One turning vector, and how many steps it has turned:
The counts run from 0 to 400.
[ 22  -3  -3 -17  13  -4  -2  -8  12 -16   0   2   5  -1  -2  -3  -1 -14
   5   6  -2  -8  -6   8 -11  -5  -6 -10   1 -20   0   7   8   8   3  -1
   7  15  -8  14 -17   2  -6  -2 -14   7  -3   9  -8 -18  -3  20   4  -5
   2   1]  158
[ -3  -1   5  -1   1 -11  -6 -12   1  -2 -11  -1   7   6  -8 -12  -3  10
  17  10 -19  -6   5   5  -9   7 -11 -10   3  16  -4  -2  22  27   4 -11
  11   6   8  -1   0  -6   4   1  12   6  -7  -1  -5  -7  -4   8   6   5
  -6   8]  334
[ -3   4   0 -11  16   1   5  21   4   3   8   2   1  15 -19  -9  -4  -5
  -3  13 -12   4   2   1 -17  -4   5  -4  10 -11 -10 -14  21  -4   4  -1
   4   1 -13  -2   4  -3  -4 -11   4   8 -15  12   3 -13  13  -1  -4   5
   5  -4]  22
[  9  16  -5  -4   4  -3  -2 -16  -4 -20  -4   1  -3   1  -4   5  -1   0
  20   6 -11   3  -6   6   3  17 -19 -11   2   4  -6   3   5  16   8  -2
   3  -3 -11   8  -7  -3   1   7 -12  19   1   6 -11  -6 -23   5   3  -5
  -6   8]  234
[ -9  -8   6  -6   3   5   7   6  -8   6  -6  -6  12   6   0  -2   3   2
  16   7 -17  -1   7  20 -13   6  -7 -12   7  10 -12  -6  21  -3   1 -17
   3  -6   1   6   8 -11   3 -12   7   4  -5  -6   3 -16   7   1   6   3
   4  14]  265
[ -1   6 -10   0 -13  -2  -2 -18  -1  -6  -3 -10   3  -2   2   9  -6   8
  14   9 -13  -7  -2   3  -6  -8 -13  -4   4  20   5  -2  12  27   7  -8
  -1  -2   1  14  -3 -12  -1  -8   4   8  -4   1  -2 -13 -17  10   7 -10
 -11   7]  60
[  3   9   2  -7   1   2  13 -17  -7  -9   5 -22  -8  -1   0   4 -14  13
   4   6  -8  -9 -14   5   1   8 -15   0   9   9  -7 -13  12  19   2  -1
   6  -8 -14  10   0 -11  -1 -20 -10  19   0  -6  11  -7  -4   2   1  -5
  -7  -4]  384
[  9   6 -12 -15   3  -7   4  14  11 -15   2  -9  13  16  -7 -14  -6   6
  13   7  -5  -4  -4  11  -8  -7  11  11   8  -8  -3   5  10  21  12   8
  -4  -4 -12  17   5  10  -2   7  -1   7 -12  -3   3  -4   2  13   3   9
  -8  11]  182
[ -1  10 -16   2  -1   5   4  -3  -8  -1   6  -2  -6  -5  -1  -3 -14   2
  17  15  -8  -1  -3   0 -10  -3   1 -13   1  19  -2   6  16  24  10 -14
   2  -7  -2  18 -16  -2 -10  13   6  18 -12   0   0 -12  -3  11   6  -1
   4  13]  66
[ 11  -7   6 -14  11  -7  -2   7   0  -6  14  -3  11   1  -6 -11   5  -8
   7  10  -4 -13  -9  25 -13   3   0  -8  10 -10   0   0  10   6   5   3
  11   3 -19  15  -3   7  -7   4 -10  15  -2  -7   2  -7   9  13  -6   1
   0   6]  13
[ 12  -7  17  -6  20   0   7   2   7  -6   2 -10   5   3  -9  -9   8  -1
   4   8  -7  -6  -3  22  -6   5 -10   1  11 -15   3  -5  17  11   6  -3
  12   7  -8  15 -12  -3 -10 -11  -8  12  -6   3   1  -5   1  17  -5  -2
  -3   2]  268
[ -8   6  -8   9  -1   1   1  17   4   7  17   6   9  17  -6 -10 -11  -5
   9  18  -9   0  -5  -1  -9   2  -1 -10   5  10 -13 -13  13  13   9   2
  13  -7 -10   5   5   3  -5  10   5  15  -1  -2  15 -14  15  -8   6  10
   4  13]  201
[ -4  21  -2  -6   3   9  15  14   0   5   6 -11  -6  10  -9   4 -12   3
   8   7  -9  16  -4   3 -11   5   2   3  11  -4  -9 -19  12  -4   6  -7
   1  -9 -10   9  -4 -16 -10 -13 -14  19 -13   8   1  -1  -1  -1  -6  -8
   2  -2]  116
[ -2  -8  -2 -15   7   5   6  23   0   3   6   7  10  14  -6  -5  -7  -7
   0  13 -17   2  -8   8 -10   0  10  -7   5  -5 -14 -10   9 -14   9  -8
   3  -5  -3   1   6  -4  12  -6  -1   8   1  14   9 -28   9  -1   2   6
  -1   6]  27
[  4   3   1 -13   9  -4   9  -3   1  -3 -14   6  -9  11  -7  -5 -17  15
   9  -2 -12   6 -12   7  -7  16 -13  -4   2   6  -9 -10   5  12  -3   9
  22  -1  -4   7  -7  -8  10 -12   9  17  -8  -2  -8  -2 -13  13  -9   3
 -13  -1]  349
[ 11   1   3  -8   5 -11  -5  -6   5 -13  -7   6   4   6  -9 -10   3   5
  14   8 -11  -2  -4  16  -1  17 -16  -6   8  -1  -6   5  11  26   5   1
  15   8  -7   3  -7   5   2   4   4  11  -2   3 -10   0 -13  17  -5  12
 -11  11]  89
[ 15   1 -11 -16   8  -3  -3  -4  11 -12  -4   8  -3  17 -16   1 -14  -6
  -7  -6 -10   4  -1   9 -11  -5 -12   3   4 -19   3   6  13  12   6   7
   2   8  -9   1  -3  -3  -2 -18   4  -2 -17   3 -12 -11  -4  14   2  -9
   1  -6]  168
[ -3   3 -10 -15   0 -10   2   8  -7   4  -5   8   1   6  -4  -8 -14  15
  19   6 -14   4  -7   8  -8  10  -1 -11  -2  10 -13  -7   5   7   4   7
  12  -8  -6   8  -5   1  17  -6   2  16 -11  -4 -11  -3  -9  14  -7   9
 -15   2]  350
[  9   9 -13 -24 -10  -4   6  -7 -11 -10   1   0  15   9  -4 -10  -2   7
   2  -8  -9  -7   1  11 -11   5   2  -1  16  -9   1   3  19   3  10 -15
  -9  -3   0   3   8   0  -7   1  -4   4  -6   5  -1 -11   2  16   0 -14
   6  20]  247
[ 15  -4  -2 -21   4  -5  -6 -13   3 -17   2   5   6  -5  -1 -10   1  -1
   3   1 -13 -18  -4  -2  -9  -6  -3  -7  10  -4   8   7  20   9  13  -3
  -6  13  -4   2  -5   1   1 -11  -6   3  -8  15  -3 -24  -9  23  -6 -11
   4   2]  153
[  2   1 -16  -2   3   9  13  -9  -5   6  -2 -12  -1   4  -3  -1 -29  -3
   5   4  -6  -9   0   3 -12   1  -6  -5 -14  10 -15  -4   9  18  -1 -10
  16  -6   3   9 -15 -16  -8  -6   3   7  -5  -3   7  -5   8   3  17  -2
  -2   5]  325
[ 11  13  -1 -17   5  -5   4  10   9 -13   5  -1  10  17  -2 -11   8   2
   8   3  -1   5 -10   9  -2  15   0   2  19 -20  -4  -3   5   8  10   6
   8   1 -10  13  -8   5  -7   8 -13  19  -4  16  -3  -5  -8  13  -9  -1
  -7  10]  362
[ -3  11  -9 -10  -2   3  -2   8  -4   9  10   4  -4   1   0  -3  -8   7
   3  19  -8   0  -9 -12 -11   3   9 -11   8  15  -3 -11  14   7   8  -8
   6  -2  -1  14 -18  -3  -7   6   1  22  -5  16   3 -11  -7   5 -11   6
  -6   1]  211
[  2  15 -14 -18 -10  -4   3  10  -6  -2   7   3  19  14  -3  -2   0   7
  11   4  -8   1 -12  16  -6  -3   6   2  20   4  -3  -7  -2  -2   8   7
   1  -9 -10   9  12   0   4  -6 -11  18  -2   0   1  -5  -8   9 -16  -2
 -14   7]  112
[  7 -10   6 -12   4  -3  -6 -16  -4 -12 -10   2   3  -2  -5  -2   5  -1
   3   6 -19 -11  -2   3  -5   1 -11 -14   7  -1   3   4  20   5   9 -11
  -9   7   0  -8  -2  -8   9 -11   4   2  -3  20  -4 -23 -14  11   7   1
  -2   6]  154
[ 18   0 -21  -5   4  -3  -8  -6   0  -9  12  -5   8   4  -8 -12 -10  -3
   7   9  -2 -14   3   8 -12   1   5  -4   5   0   1   7  12  32   9  -2
  13   3  -1  13 -11   6 -12   9   0  11  -3   1   0  -1  -2  24  -5  -3
  -5   9]  327
[ -4  12   3   3  -4   4   1  -3 -10 -10   3 -10  -4   9  -1   2   7   6
  14  11 -10   6  -7   0   3  14 -14 -11  18   7  -7  -5  22  12   6  -7
  -3 -10 -17   6   9  -7  -6   2   0  19  -1   4   0 -15  -5 -10   7   4
   5  12]  125
[ -4  11 -12  -7   0  12  19  13 -11  -2  -3   6  -1  19  -2   1 -19   9
   3   2 -14  16  -9  10  -2  17   0  -3   5   4 -15 -11   7  -6   4   4
   5 -20 -13  -1   4  -7   7 -10   4  18   0   2  -3 -10  -2  -2   1   0
  -2   4]  365
[  3  -1   7  -4   2  -5 -11 -12   7  -3  -4   6  12  12 -10 -11  -5  -4
   9   4 -13 -10   6  10  -8   2 -18  -6   3  -4  -5  -1  17  19   5 -14
  20  13  13  -1   3  -9  -1  -2   5   0   0  11   3 -13   2  15   5  -3
  -1  16]  79
[ -4  -3   8  -2   4   2   2  -4  -2   4 -13  14   2  12   6 -11  -8  -1
   8   3 -14   2  -3  11  -5  17 -18 -14  -3   8 -15  -6  12   8   3 -16
  20  -6  12   0  -8  -4   7  -1  16   2   4  -2  -5 -18   4   8  11  -1
  -2  17]  85
[  1   0  14 -10   5   1  11  -5  15  -6  -3  -8  -7   6  -1   9 -12  -2
   6   8 -10   2 -23   2  -2  -4 -14   3   1   1  -8 -17  -1   6   3   9
  10   5 -17  12  -6  -8  18 -22  -7  17   4   5   7 -21  -3  -3  10   0
  -8  -7]  35
[  9  11 -12  -4  -3   6   2   9   1  -9  13   7   6  18 -12   8  -2  -2
  -3   1 -12   6  -5  14  -4   2  -9  10  23 -11   1 -10   4   2   9  17
   6  -7 -15   7   4  -1  -8 -14 -14  16  -1   7  -2  -2  -9   9 -17 -15
  -5  -5]  372
[  1  14  12 -14  -1  -4   5   3  12   1 -14   7  -7   7   5   0  -2   4
  23  -2  -9  13  -9  11  -6  10 -11  -4   3   4 -10 -16   7  -2   5  -5
  17  -3  -3  19 -19  -4   8   0  -6  14  -7   6  -6  -7  -7   5  -7  -7
   0   7]  100
[ -6  11 -17   5  -9   6  -5  -1   4  -2   7   0   5  11  -7   7 -19 -10
  15  15  -9   7  -2  -4 -10  -9  -6  -8  -4  10 -19  -4  14  13   4  -7
   0 -10  -6   5   7 -12  -3   7  -3   8  -2   2   3 -17  12 -14  11  -6
   4   6]  56
[  8   2 -10  -8   7   7   1   3  -8   0  24  -2   5 -11  -4   0  -6 -15
   4  18  -5 -13   3   7 -17  -7   3 -16   1  -3  -3  -4   9  -3   8  -3
   6   0 -12  16  -8  -6 -14  -3 -26  16  -2   3   2 -15   6  11  -4  -9
   6 -10]  396
[ 20   1 -14   0  -1  13   2 -15   5 -14   2  -2  11   8  -4  15 -12 -12
   0   4  -7  -4 -12   6   6  -4 -16   4   6  -1  -2  -2  -1  16   2   9
   9  -3  -6  10  -3 -12   0 -14 -11  13  11   9   5 -12 -12   6  14 -13
 -14  -2]  308
[ -1  12 -11 -11  11   1   0   7   3   1  13  -3  -2  -3  -2 -12 -21  -7
   5  19  -3  -4  -9  -7  -7  11   6 -13  -4   5 -18  -9  -1   9   0  -1
  19  -3  -5  11 -14   1   3   4 -21  26   2  11   0  -4  -2   6  -6   4
 -10  -3]  216
